Each row is where one point has got to under a steady rotation. How many steps took it there?
The counts run from 0 to 248.
[100 111 142  95 153 118 150 183 171 176 123 147 122  88  67 157 137 117
 115 100 135 101 101 122  96  89  99 185 176 106 141 105 102 110  89 148
 130 158 109  97 104 110 136 157 107 123  87 109 100 149 116 112 135 125
 136 102 126 147 104 119 123 130 133 105 122 135 122 123 145 121 124 183
 161 121 148 162  70  89 107 123 173 141 101 115] : 70
[108  95 130  91 110 147 155 183 135  75 134 162 143  78  95 136 142  96
 118  96 113 128 120 115 121 101  50 119 160 117 145 104 109 146 144 141
 139 154 151 100 126 145 104 109  96 128  93 128 134 154  86 130 156 131
 150 114 103 123  80 171  87 169 124  88 149 129 120  93 125 138 115 171
 157 144 143 134  73 113 109 118 126 154 145 147] : 134
[ 96  95 138 108  90 149 162 175 132  75 150 179 137  74 102 147 139 102
 100 115 100 120 135 119  99  94  64 130 146 126 131 108 119 148 149 126
 107 142 147 103 143 139 118 123  87 146 112 101 119 145  90 127 136 131
 128 105  94 136  73 151  83 163 121  86 144 114 103  99 129 156 100 164
 158 144 133 136  74 114 106 134 165 125 143 141] : 137
[ 91 135 158 110 159 140 169 172 167 152 121 128 125  92  63 140 106 135
 110 127 122 108 103 112 132  93 104 185 146 113 175 105 130  82  81 166
 131 142 106 103 118 105 155 148 117 117 114 124 126 156 131  85 166 136
 116  90 112 112 100 108 138 128 115 123 124 129 124 104  85 120 140 165
 171 107 155 158  64 106 104 122 155 155 122 112] : 79
[151 119 100  80 133 151 149 167 142 116 139 134 140  93  96 134  85  78
 114 134 114 123 117 110 126 123  51 126 153 110 117  94 153 155 134 129
 159 161 172 121 145  82 135  91 100 128 136 140 138 148 120 110 186 153
 118 136 113 127  82 147 128 157 116  86 130  93  95  68  80 155 133 139
 120  94 147 135 128  96 141 111 127 160 173 113] : 118
[154 102  93  99 170 142 168 149 187 146 157 109 137  78  87 125  96 138
 145 112 143  88  91 143 120 120  62 159 149  94 139 102 124 142 106 168
 158 147 136 102 128 117 168 118  94 143 124 121 117 122 116 104 156 151
 104  93 123 148 107 137 162 140 128 119 100  93 106 111  42 120 124 140
 158 135 135 126  91 114 120 103 126 125 146 147] : 190
[123 122 137  85 122 154 149 174 145 140 106 178 125 117  75 158  99  88
 110 110 106 149 127 117 147 120  97 184 137 113 131 103 133 149 103 146
 117 174 112  90 129 106 113 121 141 116 136 133 107 176 112  86 179 170
 143 128 108 128 108 152  79 157 100 111 146 102  90 110 171 156 126 129
 139 125 154 169 104 107 132 135 164 144 151  90] : 235
[117 106 141  72 176 150 157 155 150 152 104 143 131 129  86 157  71 108
 136 128 129 144 115 145 144 111  94 183 143  89 143  92 115 143  77 171
 129 178 118  86 116  97 124 127 138 121 136 126  85 160 127  75 161 180
 119 122 136 117 114 139 105 139 111 117 107  87 107 102 115 137 127 117
 142 132 163 133  95 110 147 104 124 138 144 104] : 94
[126 110 107 117 137 157 192 128 148  82 146 173 135  92 113 128  73 148
 122 119 113 120 122 119 139 127  86 154 103  93 131 112 137 153  95 142
 148 166 128  84 130 152 174  96 138 132 130 115 121 129 108  70 146 158
 110 116 121 117  86 174 106 160 102 102 142  89  89 125  95 143 127 114
 155 156 126 150  54 126 139 103 121 142 148 135] : 18
[127 103 102 109 129 154 187 122 141  82 154 176 131  94 115 128  79 150
 119 131 107 116 123 126 143 129  94 155  98 105 131 107 132 158 102 137
 140 172 138  85 128 147 169 101 134 136 137 109 114 137 113  73 139 166
 106 116 112 124  85 167  98 161 103 101 145  84  81 128  92 141 116 110
 154 154 129 150  50 123 143 101 124 126 155 134] : 19
[158 105  86  94 139 139 157 140 161 150 140 135 160  84 116 121 144 118
 110  96 140 107  95 132 100 130  52 132 176  98 107 101 131 155 130 114
 165 203 142 113 123 113 149 124 117 147 102 103 112 127 136 128 163 131
 135 123 114 140  64 121 133 150 106  92 155  96  95  91 105 145 106 162
 133 146 141 123  84  84 140 113 130 147 117 149] : 39
[114  83 103  98 147 139 134 159 153 122 126 110 123  90 102 169  83 113
 134 142 111 131 121 116 124 120  90 146 146 101 131  92 121 130 132 118
 125 171 119 110 128  86 116 109 112 140 128 117 107 138 160 126 191 156
 109 125 115 102  88 138 122 165 134  84 138  97 109  42  49 155 124 160
 131 121 149 142 112  88 150 110 141 151 181 130] : 109
[ 81 116 143 100 131 169 184 180 144 127 137 155 132  95 101 173  77 107
 101 130  99 122 158  85 106 114 103 166 131  92 144 105 126 128 120 154
 104 120 117 101 139 106 131 115 125 142 116 112 135 153 117 102 148 126
 129 131 114  96  64 141  85 154 110  85 103 126 114  76 121 152 159 133
 150 127 135 147  83  88 113 125 167 169 125 117] : 1
[104  93 139 104 105 153 158 185 134  77 141 162 147  74  94 138 142  95
 114  97 112 126 126 118 111 101  50 119 159 113 143 104 117 151 140 140
 133 147 148 102 135 149 112 113  91 142 101 119 134 144  80 126 148 126
 146 109 106 126  75 170  86 171 116  90 145 121 120  97 122 144 111 164
 162 149 136 128  73 115 108 124 137 143 144 148] : 135
[159 107  71  98 177 116 149 138 190 151 160 123 131  86 110 132 111 147
 110 140 141  86  83 135 114 115  99 154 136 112 140  95 114 116 101 117
 156 164 133  98 119  96 171 142 105 124 109 104 108 127 149  92 151 154
 102 103 107 146 104 119 149 134 136 106 126 102  99 106  56 114 116 155
 143 132 131 136  92  80 143  75 124 127 140 137] : 186
[153 101  75  85 130 121 150 136 153 140 145 144 158  90 120 124 153 127
  87 119 129 115  99 144  99 122  81 136 159 106 118  86 118 146 132  82
 159 203 143 111 118 111 147 128 117 145 101  85 111 132 145 114 157 140
 124 127 101 144  71 112 114 151 111  93 168  99  97  84 109 139  95 157
 124 148 129 119  88  71 159  97 130 137 123 144] : 37
[ 96 121 130 112 148 132 167 155 155 140 127 146 106 105  79 149  82 138
 113 145 111 118 124 132 129 104 114 215 136 116 155 118 125  98  77 155
 109 140 119  86 134  92 148 137 129 125 147 117  97 170 136  60 163 169
  98 108 110 143 117 118 137 121 132 119 118 100  93 107  98 133 121 140
 165 102 158 158  83 110 118 134 176 117 132  97] : 84
[147  95 113  85 119 146 174 152 149 150 158 144 158  92 100 137 121 112
 110 104 107 119 132 129 114 162  79 134 145  86 121  83 142 167 133 107
 165 185 129 129 121 128 173 111 122 160 110  80 127 119 131 113 152 148
 104 139 111 129  67 122  83 160  94 103 140  88 101  87 119 162  95 132
 117 160 124 114  85  97 160 127 134 142 145 142] : 33
[107  97 115 117 133 150 138 145 182 108 142 159 129  88 103 172  91 123
 105 138  97 123 138 101 136 110 106 167 103 116 123 101 122 117 133  89
  86 170 101 107 127 123 137 138 115 109 126 100  97 126 138 106 163 147
 117  96  87  82  75 152  81 165 112 109 150  99  95 105  99 166 116 165
 142 147 139 176 100  83 146 109 160 133 154 115] : 248
[ 99 112 133  93 152 115 148 188 172 167 124 158 129  95  78 162 144 114
 105 103 136 101 106 131  96  88 108 183 175 111 143 106  95 114  96 137
 129 152 115  99 106 111 129 163 102 125  85 102  94 155 115 102 134 128
 134  98 116 154 103 117 112 129 135 108 127 136 117 119 151 115 114 181
 161 126 145 154  77  80 108 113 174 132 101 110] : 69
[120 100 129  63 131 133 150 209 140 165 134 124 139  93  73 159 116  93
 138 103 124 114 112 155 103 110  91 145 173  88 141  72 115 162 108 158
 173 146 139 123 120 112 121 112  89 161  97  95 120 161 107 118 151 142
 110 115 137 175 121 135 109 152 127 100 100 113 123  78 110 115 116 144
 137 124 128 116 107 112 121 129 159 144 155 116] : 205
[142 109 116  91 115 156 153 179 148  96 147 177 136  80  92 142 103  78
 130 102 111 120 113 116 127 116  41 121 148 111 109  93 136 179 129 137
 155 152 167 107 137 125 133  94  82 125 120 134 125 144  81 117 147 144
 135 112 126 149  95 192  98 163 118  86 141 102 101 111 122 146 121 136
 140 125 137 145 104 123 121 116 126 146 177 126] : 127
[108 136 143 114 115 158 159 178 140 100 114 172 145 108  82 136 107 107
  84 120 127 155 124 140 135  71  86 182 120 108 170  89 142 151  92 142
 106 149 119  81 156 123 126 134 123 128 157 128 124 175  96  74 185 159
 137 105 104 140 116 144 104 156  96 116 145  91  96 102 140 139 113 124
 158 128 135 162 108 120 131 141 170 133 147  93] : 231
[121 113 141  88 134 147 130 160 163 109 120 183 143 115 101 163 113 108
  86 140 120 147 123 125 147  86 108 165 105 118 148  79 113 135 105 109
  99 182 105  90 120 123 120 152 122 101 127 110 104 150 116  85 162 149
 144 100  99 106 100 150  66 167  94 107 149  93 104 114 147 148 114 147
 137 149 137 166  98  85 155  96 143 143 144  95] : 240
[140 109 133  64 129 116 157 194 160 172 145 153 129 101  62 129 156  95
 106 102 125  97 113 132 112 125  71 185 180 121 143 105 104 129 110 152
 139 150 144 106 121 115 118 140  98 122  96 115 120 161  94 103 141 147
 134 125  97 177 105 108 103 131 128 116 116 119 103 127 170 128  98 160
 148 118 151 128  82  98 103 126 150 115 114 119] : 62
[149  94 115  73 146 125 161 195 147 136 163 113 141  97  66 121 115 130
 128 114 127 108 108 154 123 123  64 161 150  96 174  77 105 147  92 157
 175 137 144 114 125 128 144 113  86 142 116 115 145 143  98  95 159 145
  97 123 120 175 124 128 120 150 138 111  99  96 119  98  71 107 101 141
 143 118 121 111 102 125 123 117 119 125 166 132] : 198
[146  93  77  96 151 118 152 165 176 141 172 123 116  81  89 145  96 141
 138 133 126  84 105 152 113 124 101 166 139 113 134  98 115 136 116 139
 151 135 146 100 140 110 159 113  86 149 126 107 110 139 132  93 157 177
  85  98 107 181 126 139 140 141 144 113 108  98  90 107  51 108 103 133
 150 123 131 126 101 112 121 109 142 104 172 139] : 193
[ 95 132 148  97 155 134 161 168 164 155 123 133 117  90  64 147 111 133
 110 129 115 101 103 109 132  96 111 186 149 126 169 110 124  76  86 158
 132 152 107 107 112  98 148 146 117 113 108 123 122 167 140  89 164 143
 116  93 112 116 104 106 134 127 124 114 128 135 117 105  91 121 132 174
 167 104 159 166  62  95 105 120 162 151 125 111] : 78
[103 125 141  97 157 134 169 166 156 163 120 140 111 116  61 152  67 125
 126 129 107 121 122 121 148 127 108 210 143 104 155 109 136 107  71 164
 134 143 118  95 125  93 152 120 137 118 140 132 116 164 138  61 173 173
  99 121 120 130 117 123 119 128 121 128 120 106 103 104 107 134 132 131
 151  92 162 156  86 113 121 133 152 134 147  96] : 86
[115 109 127  71 172 139 148 150 146 145 108 147 127 135  90 158  76 116
 125 142 127 144 111 152 140 100  98 188 145  95 152  91 109 133  74 159
 125 177 125  81 115  95 122 131 140 116 142 131  82 167 132  65 170 180
 116 125 130 123 119 136 105 135 121 113 115  81 103  97 116 133 124 120
 143 125 167 137  98 106 150  99 120 134 138 100] : 93
[ 92 127 142 123 148 143 175 157 164 131 132 147 123  98  76 139  95 146
 106 144 129 122 116 138 118  75 103 206 129 111 173 107 131 104  76 160
 103 132 112  90 141 105 162 150 114 133 145 117 104 152 119  69 158 146
  98  87 115 129 114 111 144 124 119 120 115  98 105 117  81 125 122 144
 171 111 142 153  77 118 115 134 171 118 126 103] : 82
[167 115  85 114 129 122 153 163 177 145 155 136 138  69  82 110 154 125
 112  85 123  86  84 120 130 132  54 143 164 119 126 110 132 134 123 113
 178 170 143 105 126 122 166 123  95 124 100 127 139 133 129 119 172 144
 128 109  96 160  86 128 146 144 121 109 169 119 101 113  94 124 103 169
 148 122 134 153  83  99 114 125 131 140 147 154] : 47
[129  78 143  89 157 145 145 142 160 131 124 126 132 103  86 158  81 118
 140 145 125 141 107 121 146 115  78 153 128  87 146  79  99 149  93 145
 131 190  98 103 102 108 124 132 120 120 126 113 106 124 124 116 159 138
 115 117 142  95  97 144 105 161 107  84 119  80 122  85  65 159 124 156
 130 144 138 144  83 108 161 101 114 156 169 114] : 103
[133 102 113 106 168 134 174 145 190 171 155 138 157 105 114 155 117 139
  89 132 137 114 125 147  99 120  98 179 136  79 152  83 112 132 109 116
 124 153 104  97 129 106 178 153 119 148 114  80 107 112 138  88 143 145
 103 117 107 115  77  95 104 136 100 117 112  94 108 103 101 141 111 130
 142 162 121 108  90  72 156  97 136 127 109 147] : 176
[125 137 143 110 133 161 191 132 170 132 139 189 142  89  97 124 119 127
  99  99 114 111 105 118 153 124  84 160 125 122 144 124 144 130 107 161
 128 157 132  88 133 137 190 136 125 110 118 123 117 150 112  78 132 177
 130  92  99 115  81 135 105 130  81 123 147 114  95 151 135 142 119 122
 174 155 148 140  44 113 114 110 127 135 125 149] : 159
[168 115  97 115 128 130 163 168 176 138 159 138 143  67  76  96 158 124
 113  83 127  86  84 123 128 130  41 144 161 119 136 110 138 135 122 124
 173 162 140 110 128 132 171 129  89 125 109 124 144 127 115 118 169 137
 127 105 101 159  88 126 146 142 115 115 160 113 104 121  92 125 100 168
 153 126 128 145  82 112 114 124 131 138 151 152] : 48
[152 102  87  88 129 134 146 151 140 101 142 137 122  95 105 135  87 101
 108 152 111 128 122 109 120 116  59 146 147 117 116  95 133 143 125 110
 136 170 167 109 147  75 122 107 106 128 150 128 122 146 131 109 178 146
 111 143 110 140  87 139 137 151 133  75 140  80  85  64  74 162 118 147
 116  91 149 145 125  95 149 111 137 137 169 110] : 116
[115 104 148  81 164 158 151 160 164 156 117 152 135 120  90 177  64 104
 142 132 121 142 121 150 141 107 104 169 124  80 143  79 125 160  87 166
 127 166 104 100 118 109 145 125 120 134 137 107  88 140 118  88 154 173
 108 101 146 115 118 155  92 140 101 114 102  79 110 102  99 141 125 110
 141 147 147 132  99 116 153 107 136 143 165 106] : 96
[107 154 120 136 124 141 180 151 161 129 140 211 139  84 113 141 125 128
  74 106 105 112 117 116 117  95 103 162 132 122 133 109 151 121 102 106
 132 138 142  92 141 118 198 134 116 126 118 104 118 148 126  74 136 152
 123  93 100 136  77 143 106 128  96 112 171 127  98 135 159 134 124 131
 166 128 122 168  73  87 122 120 162 145 119 129] : 153
[147  89  92  78 150 111 154 188 153 149 160 110 120  94  69 129 108 133
 142 111 118  95 102 141 132 137  83 165 164  99 156  91 105 129 104 145
 183 139 144 102 118 117 137 100  94 134 109 120 134 147 123  92 174 161
  97 128 113 177 123 137 126 146 150 116 114 112 112  91  71 106 109 146
 144 113 132 125 101 115 119 111 120 131 173 136] : 196
[156 100  78  94 180 124 158 145 184 152 147 105 132  82  95 126 103 142
 135 116 148  89  81 136 119 123  72 161 159 100 135 101 114 122  99 148
 164 161 138  96 116 100 160 130 115 126 113 125 112 131 138  96 163 153
 113 108 118 139  99 128 160 139 135 108 117 100 107 102  53 113 126 152
 150 124 147 131  88  95 127  82 115 137 134 147] : 188
[114 124 145  88 115 154 142 184 145 128 122 149 127  70  85 149 124 106
 107 131 128 112  97 134 108  62 112 128 129 132 139  78 141 143 109 158
 140 163 128 128 125 102 139 136  86 148 105  91 121 172 112 130 139 123
 121  69 132 158 127 127 129 151 109  73 131 107 114  86  80 124 116 163
 145 121 119 154  77 109 114 128 193 155 153  98] : 215
[119 128 149 118  97 152 162 170 132 104 124 158 115  79  67 132 110 118
 103 134 110 125 109 115 139  83  88 168 119 136 154  99 151 140  97 155
 120 149 123 105 148 111 137 130 105 135 149 115 134 169 102 100 161 133
 116  90 118 158 121 136 141 146 105  85 148  95  96 107  92 148 115 153
 157 105 127 173  74 135 114 157 196 139 165  95] : 223
[136 119 117 103 124 132 163 209 173 159 158 144 145  82  64 125 156 104
 113  73 120  98 112 142 120 130  63 164 171 109 156 101 129 140 125 140
 160 124 137 105 143 138 151 120  82 142 104 125 140 149 105 105 183 158
 124 110  88 171 101 127 107 135 120 145 131 131 102 115 127 112 102 146
 162 131 136 129 102 111 100 144 148 118 146 146] : 56
[126  99  94  76 133 148 175 139 133 105 141 146 133 104 104 133  96 139
 123 114  97 123 125 128 153 159  97 142 132 105 141 111 129 137 127 134
 161 184 137  91 120 141 146  90 147 138 109 117 121 158 145  80 174 182
 110 137  91 109  81 148  83 163 109 119 148 105  96  90  98 133 111 119
 148 160 152 129  54 105 141 100 108 141 159 152] : 23
[119 100 133  73 129 134 154 213 143 156 141 132 143  93  78 158 120  96
 127 109 125 122 112 159  99 101  92 145 163  87 151  65 114 164 104 150
 169 142 132 128 124 114 132 117  84 164  99  89 125 152 102 115 145 131
 109 109 142 180 124 138 107 156 129  98 103 109 124  84 111 116 111 146
 134 127 112 122 110 108 125 131 163 146 158 112] : 206
[134  97  92 100 126 147 176 120 139  85 152 177 121  95 113 132  84 156
 115 133 102 113 126 130 142 134 102 155 103 114 131 116 131 146 109 131
 139 175 141  80 127 141 159 101 138 132 133 110 112 146 124  70 143 176
 104 119 101 127  89 163  93 161 106 102 149  84  76 119  93 146 110 112
 149 155 136 143  50 117 142  99 131 119 155 134] : 20
[102 150 133 119 121 165 193 159 147 140 126 185 148  79 104 136 115 106
  87  87 108 110 122  96 106 116  81 155 158 110 117 123 166 124 118 139
 138 142 150 104 145 109 179 121 128 133 111 115 121 153 122  95 139 143
 133 111 105 119  57 131 115 130  93 110 154 133  97 111 157 147 134 137
 165 118 149 152  68  88 104 141 163 156 105 132] : 150
[117 133 133 103  98 143 151 175 126 109 120 159 105  92  74 133 115 114
  94 141 107 131 112 113 147  91 111 171 125 155 155 105 149 123 107 145
 118 159 136  98 150  98 127 124 117 122 144 119 131 197 126  88 174 161
 121  98  94 160 127 130 125 145 109  92 159 102  86  95 105 141 109 149
 150  96 138 176  83 116 114 145 185 131 167  91] : 225
[142 111  91  89 119 132 156 184 166 151 155 138 127  80  74 122 159 109
 112  81 122  90 103 140 120 135  66 167 176 132 140 119 128 126 143 139
 148 140 154  99 143 120 135 119  94 136 106 130 126 167 119 106 180 175
 127 109  78 173 105 119 122 132 132 138 140 131  90 109 121 111  98 152
 166 125 156 129  96 106  94 129 147 107 138 150] : 54
[131  91  85  77 130 147 173 129 131 102 144 154 124 103 114 136  94 147
 120 127  94 117 123 127 151 156 105 150 119 118 132 112 126 132 122 128
 152 183 144  88 119 135 142  91 144 134 115 112 113 162 141  75 165 187
 111 133  94 113  87 151  82 165 112 114 153  97  80  98  99 139 112 120
 143 156 153 132  49 106 138  96 114 131 159 149] : 22
[118  85  99 101 123 142 177 144 138  97 150 151 159 105 119 134 117 145
 103 117 116 134 134 163 115 129  83 148 125  84 151  92 117 158 121 110
 143 172 131  90 136 155 149 108 126 164 124  95 113 131 126  86 162 159
 105 129  93 125  79 142  80 166 106 118 146  82  95  89  98 144  92 122
 143 175 123 106  79 105 155 109 122 117 140 152] : 27
[163 112  82  94 175 122 149 137 196 159 165 131 134  84 108 143 107 148
 106 140 138  84  88 136 117 115 104 157 129 111 136  85 122 125 105 115
 151 156 135 109 120  93 185 140 101 126 112  95 111 121 145  93 139 151
  99  96 115 147 103 117 137 134 122 105 121 100 101 112  60 122 119 147
 139 130 120 135  94  80 144  79 127 132 141 135] : 185
[ 90 131 155 121 152 144 178 164 169 132 130 139 129  96  76 138  95 142
 104 131 127 118 115 134 126  77  95 197 132 105 180 103 133 100  75 168
 116 135 107  99 135 109 165 152 109 129 141 116 117 151 116  74 159 142
 106  88 117 120 109 114 143 127 112 126 116 105 115 113  75 124 128 150
 176 113 139 157  73 114 113 134 173 131 123 109] : 81
[124  91 115 118 140 149 150 168 153 118 138 114 137  87  96 154  81 112
 134 134 113 131 126 113 118 112  63 144 144  80 143  83 128 143 116 112
 136 159 121 116 134  97 135 109 105 140 142 117 131 118 137 125 191 135
 105 126 126 103  81 146 127 164 122  84 130  91 117  53  50 156 127 157
 126 120 130 140 117 101 155 123 139 160 176 123] : 111
[120 127 158  96 130 162 146 174 167 130 123 184 148 113  79 165 101  97
  93 121 111 148 128 118 157 100 103 163 106 110 149  74 133 148 103 131
 115 172 101 105 123 127 135 136 119 110 128 110 120 150 105  87 163 152
 141 106 111 106 106 155  60 167  82 114 143 102 104 120 158 152 119 132
 134 148 129 171 106 102 149 119 148 151 158  89] : 238
[139  92  91 103 171 122 165 131 182 172 150 139 142  97 116 151 113 146
 101 135 137 106 115 141  89 126  95 186 152  84 130  98 100 132 102 111
 120 164 114  87 123  96 165 155 129 145 119  82  88 118 149  91 139 150
 111 125 111 134  79 103 122 130 121 106 116  88  96 103 105 145 113 140
 142 152 136 118  94  72 154  94 141 117 104 139] : 178
[133  84 120  86 141 123 177 132 167 161 161 155 128 106  95 146 126 144
  97 136 106 115 131 133 132 154 103 192 136 118 153 113  99 116 115 129
 105 158 110  82 119 122 150 145 135 127 122  92 103 138 143  80 132 179
  98 132  82 124  83 103  81 135 106 118 125  97  88 116 129 150  94 126
 151 159 142 111  60  90 143 107 134 101 128 144] : 170
[108 132 143  92 161 134 163 165 155 140 134 161 133 133  85 150  80 132
 100 153 123 143 121 152 144  89 112 189 112 101 179  77 121 124  63 144
 132 151 123  90 128 100 156 137 121 116 149 115 111 154 122  49 160 169
  97 113 122 130 126 128 101 136 107 123 116  84 109 109 103 123 114 120
 145 118 140 143 101 108 152 103 133 131 154  93] : 90
